In the rows, 128 means zero.
The rows of A fall into several groups, and each row is roughly a mix of its group's hidden directions.
A:
[[108 133 109 137 133 161 108  94 131 105 163  92]
 [159 120 139 145 136 138 124  94 137 103 181 144]
 [120  99 143 149 131 112 118 126 113  87  76 127]
 [174 104 136 141 130 106 158 158 147  98 118 129]
 [ 83 165 105 107 134 154 117 111  95 135 122 128]
 [157 148 129 156 113  93 142  96 125  96 133  99]
 [170 143  93 136  97 142 124 105 127 137 149 162]
 [138 146 112 145 141 155 122 120  75 149 152  99]
 [ 85 139 139 127 138 167 140 150 121 125 121  82]
 [178 155 102 135 148 125 137  86 123 138 113 122]
 [141 160 113 149 111 147 107 115 117 102 128  76]
 [ 91 131 148 139 115  92  99 147  93 153 136 138]
 [116 147 156 159 105 125  77 154 137 121 112 136]
 [ 98 169 135  94 141 140 157 135 139 151 151 107]
 [169  97 133 143 126  84 135  99 117 156 125 119]
 [148 117 159 146 134  99  81 143 137 109 160 128]
 [109 111 137  88 132 172 128 111 108 115 100 154]
 [150 120 139 123 115 108  86 100 148  92 148 155]
 [136 125 133 149 168 146 159 128 105 101 170 116]
 [147 154 109 105 121 147 128  96 127 117 147 180]
 [135 150 145 163 136 107 137  69 139 115 142 129]
 [158 140 151 106 176 119 139 119 147 117 166 133]
 [112 127 171 121 148 116  74 110 108 135 123 112]
 [151 164 140 145  90 142  88  98 137 128 127 116]
 [108 123 126 113 145 118 193 141 108 136 136 154]
 [126 115 146 179 159 110 104 106 151 111 114 140]
 [144 111 169 138  96 147 145 161 155 130 156 133]
 [139 150 107 128 102 138 104 138 130 157 159 176]
 [125 149 145  89 121 104 144 130 181 132 130 102]
 [183 134 101 113 103 139 119 127 136 110 126  90]
 [122 147 113 146 139 128 130 111 120 129  95  64]
 [ 98 156 108  98 154 143 131  86 115 123 101 127]
 [101 149 124 138 121 123 128 163  98 149  92  91]
 [114 157 135  81 146 160 136 140 165 126 145 122]
 [111  84 151 151 122 129 111 115 134 125 150  80]
 [127 112 132  93 151 121 105  87 123  99 101 102]
 [115 141 126 133 111 109 146 161  98 134 162 174]
 [140 186 112 121 128 150 136 127 119 120 173 119]
 [107 127 118 133 135 151 160 113 115 113  67 140]
 [121 126 140 101 168 126 123 107 113  80 121 159]
 [146 140 154 128 130  84 141  95 168 113 132 108]
 [150 146  87 102 162 139 149 140 115 123  91 126]
 [124 103 110 134  76 124 153 121 126 125  83 142]
 [111  91 123 109 117 143 105 180 116 145 118 108]
 [161  95 136 110 145 126 146 171 158 115 112 113]
 [158 103 125 127 150 122 114  81 170 117 118 142]
 [104 168 151 153  88 134 144 125 103 132 154 137]
 [148 158 103 129 120 149 114 155  96 136 168 149]
 [151 178 112 142 115 116 156 154 130 164 134 129]
 [ 87 111 139 143 128 111 110 156  78 144 141 126]
 [129 110 140 173 131  95 147  89 114 102 111 129]
 [105 139 142 170 122 115  92 142 120  95 131 162]
 [131 128  79 150 131 168 118  95 116 114 129 103]
 [135 155 161 142 106 113 136 159 119 129 131 180]
 [107 125 130 170 120 129  85 123 124 109 172 123]
 [152 150  91 158 136 121 150 134 103 152  93 109]
 [138 159 148 148 160 132 177 145  99 123 114 129]
 [118 113 125 112 137 163  93 132 153  87 163 130]
 [115 146 123 164 118 124 159 167 102 159 145 142]
 [139 176 105 122  92 124 121 150 118 146 164 137]
 [107  88 149 128 157 108 151 145 109 112  99 105]
 [117 132 168 170 141 119 127 166 101 146 110 130]
 [143  91 140  84 111 121 117 164 149 132 131 156]
 [ 93 124 137 125 151 157 160  89 129 136 107  99]
 [104 102 125 100  86 127 114 103 119 153  96 112]
 [114 105  98 133 115 181 133 103 120 135  95 140]
 [136  91 164 112 127 114 152 111 165 135  99 146]
 [ 88 133 102 121 156 116 121 147 142 126  83 155]
 [144  97 144 144 128 113 119 164 138 128 110  74]
 [ 85 146 110 115 153 167 139 102 110 128 102 136]
 [142 139 124 165 146  91 158 156  96 114 144 127]
 [142 113 134 105 144 135 114 163 153 141 181 110]
 [142 152 134 127 112 112  91 103 140 155 149  83]
 [126 158 119 177 109 119 137 141  95 163 123 114]
 [ 87 108 124 147 117 113  83 113  91 139 131 122]
 [159 135 130  96 162 118 150 141 168  96 134 130]
 [125 116 124 122 156 128 111  98 175 117  83 140]
 [140 123 106  78 114 152 161 125 157 140 112 108]
 [108  85 107 116 149 150 102 138 108 111 104  99]
 [121 147 107 126 105 145 116  93 120 144 120  71]
 [122 103 110  94 111 147 123 143 156 163 104  97]
 [113  87 128  95 110 102 136 115  94 129  96 117]
 [102 111  90 117 135 141 174 135 104 109 111 149]
 [103 139 119 120 134 111 132  95  82 111 132 171]
 [137 137 138  94 146 121 163 107 173 132  96 118]
 [102 136 159 157 117 148  81 143 142 103 125 112]
 [124 135 103 110 118 113 170  91  95 125  96 133]
 [137 132 122 114 125  97 178 137 109 156 115 164]
 [138  88  95  92 115 122 163 136 135 122 117 101]
 [ 83 150 115 129  83 117 140 164 123 121 112 130]
 [144  89  95  95 142 130 112  95 158 128 128 114]
 [154 123 174 122 116 121 165 142 172 132 129 137]
 [139 131 143 119 145 111 169 123 139 144  71 145]
 [127 168  91 130 161 107 144 133 129 137 110  91]
 [177 150 113  99 127 139 138 112 140 130 147  87]
 [149 120 145 128 126 126  89 152 162 136 175 114]
 [113 100  83  92 112 130 164 123 115 131 117 107]
 [141 138 153 129 103 153 170 121 120 156  92 152]
 [ 99 122  92 106 152 115 149 120 133 147  80 123]
 [144 149 155 161 143 143 163 165 134 148 110 144]
 [157 105  92 173 116 118 116 129 132 143 129  92]
 [140 113 148 135 108 144 125 117 159 121  65 125]
 [108 153 118 138 125  72 113 121 138 164 134 105]
 [130 116  98 109 105 143 105  82 142 129 160 105]
 [144 129 135 116 119 178 170 158 144 135 110 112]
 [133 149 127 157 102 133 164 143 124 143 129 181]
 [123 121 161 124 134  79 132 138 146 112 110  84]
 [110 150 128 153 143 137 169 132  87 119 166 123]
 [108 172 133 129 141 177 131 113 140 161 117 138]
 [100 164  95 140 107 142 115  99 119 135 157 153]
 [ 83  97 104 125 120 138 149 141  95 116 104 149]
 [172 127 119 162 138  93 141 166 139 127 137 113]
 [103 154 100 130 142 138  91 106 126 127 165  96]
 [117 152 128 127 159 164 164  99 132  91 140 129]
 [115 143 132 115 134 146 151  90 172 128 137 169]
 [112 144 155 147 135 121 105 156 144 123  72 142]
 [115 118 148 130 131 124 124 112 163  86  91  92]
 [129  87 107 124 144 137 107 112 133 124 145  72]
 [150 151 128  92 114 156 153 114 132 136 119 177]
 [ 89 118 137 130 132 115 136 149 138 113 145 188]
 [186 125 122 122 158 125 138 127 103 125 166 132]
 [147  96 116 138 139 105 148 178 126 105 155 116]
 [114 149 111 116 112 123 150 112 101 177 118  92]
 [119 147  92 130 149 126 140 138 117 151  89  83]
 [171 111 153 112 134 148 154  86 151 120 134 115]
 [155 141 144 133 140  98 149 169 164 118 155 118]
 [137 165  83 129 122 124 141 121 116 170 101 119]
 [159 143 118 139 122 111 121 136 113 138 170 179]
 [146 129 123 103 114 145 117  94 185 147 125 139]
 [114 156 136 150 135 141  84 136 139 152 168 105]
 [107 136 128 166 107 119 131 138 120 170 116  83]
 [119 112 134 118 126 136 152 174  94 124 174 120]
 [100 159 122 109 135 138 101  71 111 132 125 132]
 [170 134 110 125 150 130 162 132  95 111 163 142]
 [115 175  96 115 131 121 115 123  87 146 129 156]
 [115 100  92  98 149 125  92 131 160 124 102 130]
 [116 134 156 174 122 140  90 104 143 111 127 100]
 [139 112 120 120 151 154 148 165 150 112 114  81]
 [111 121  97 137  99 133 141 162  79 149 120 141]
 [ 89 130 129 159 109 118 107 163 110 104 117 160]
 [143 108 153 135 167 118 129 123 121  89 115  84]
 [ 98 122 145 186 122  98 119 141 104 135 143 125]
 [149 137 110 157 122 115 164  92  91 138 147 143]
 [ 83 121 154 154 162 155 107 104 119 140 122 133]
 [ 89  86 142 124 126 129 129 125 153 131  79 131]
 [120 130 102 133 169 124 113  95  93  91 112 132]
 [126 135  86 141 104 159 126 114 170 119 114 100]
 [113  82 122  79 119 140 149 146 125 148 111 116]
 [147 126 161 126 137  82  96 137 156 143 151 145]
 [124 171 135 119 128 148  94 122 136 165 158 102]
 [132 106 147 138 154 100 132 171 100 110 157 146]
 [125 121 127 174 106  96 101 143 123 139 167 112]
 [146 155 131 130 114  90 130 175 125 153 152 150]
 [141  96 150 141 117 101  99 133 138 107 171 152]
 [129 135 125 141 170 130 177  86 133 116 127 145]
 [133 149 152 114 167 110 162 100 149  99 112 136]
 [138 120  93  98 123 148 131  83 131 135 143  89]
 [142 157 161 105 135 130 138 125 124 173 153 161]
 [123 129 148 146 129  87 140 173 130 158 113  97]
 [134  87 130 115 115 130 134 119 142  97  71 126]
 [159 128 141 167 131 137 142 150 138  93 170 124]
 [123 131 150 120 141 124 145 158 106 181 127  91]
 [171 149 113 148  99  95 112 141 118 107 154 142]
 [114 119 106 138 171 138 127 112 137  92 166 155]
 [170 145  88 127 116 150 148 120  95 134 155 134]
 [103 137 153 127 102 114 114 174 131 141  89 147]
 [120 124 132 167 109 103 102 119  79 143 131 154]
 [116 145 104 130 138 149 151  78 118 131 128  84]]
Here is one row of each group, with its name. Which group are the others in?
[133 107 163 128 141 125 112 125 176 113  92 154] : (96)
[126 100 124 123 139 138  96 172 102 156 132 161] : (73)
[146 118 106  98  79 111 127  87 144 135 119 116] : (98)
[122 152 110 141 130 110 149 120 121 170  84  98] : (10)

[144 124 101 107 150 156 136 140 167 104 168 134] : (98)
[162 108 119 103 145 115 139  88 155 114  98 146] : (10)
[114 130 134 118 135 114  89 113 113 146 130  67] : (98)
[102 122 120 125 172 135 158  97 150 118  92 127] : (96)
[120  85 124  98 131 133 169 167 114 139 118 134] : (98)
[141 141 150 174 130 120 137 134 142  99 176 119] : (10)
[100 141 145  92 134 110 118 134 175 127 161 112] : (10)
[158 134 163 122 155 107 104 128 135 109 166 157] : (98)
[130 152 130 157 138 122 142 105  90 115 137  77] : (73)
[108 131 131 124 130  85  87 129  98 128 150 163] : (10)
[106 140 135 124 168 153 180 127 123 101 136 142] : (96)
[ 91 147 150 112 118 147 127  80 110 130 122 159] : (10)
[155 146 113 131 104 127 103  75 144 145 109 109] : (96)
[122 188 111 135 108 153 138 101 134 119 151 115] : (73)
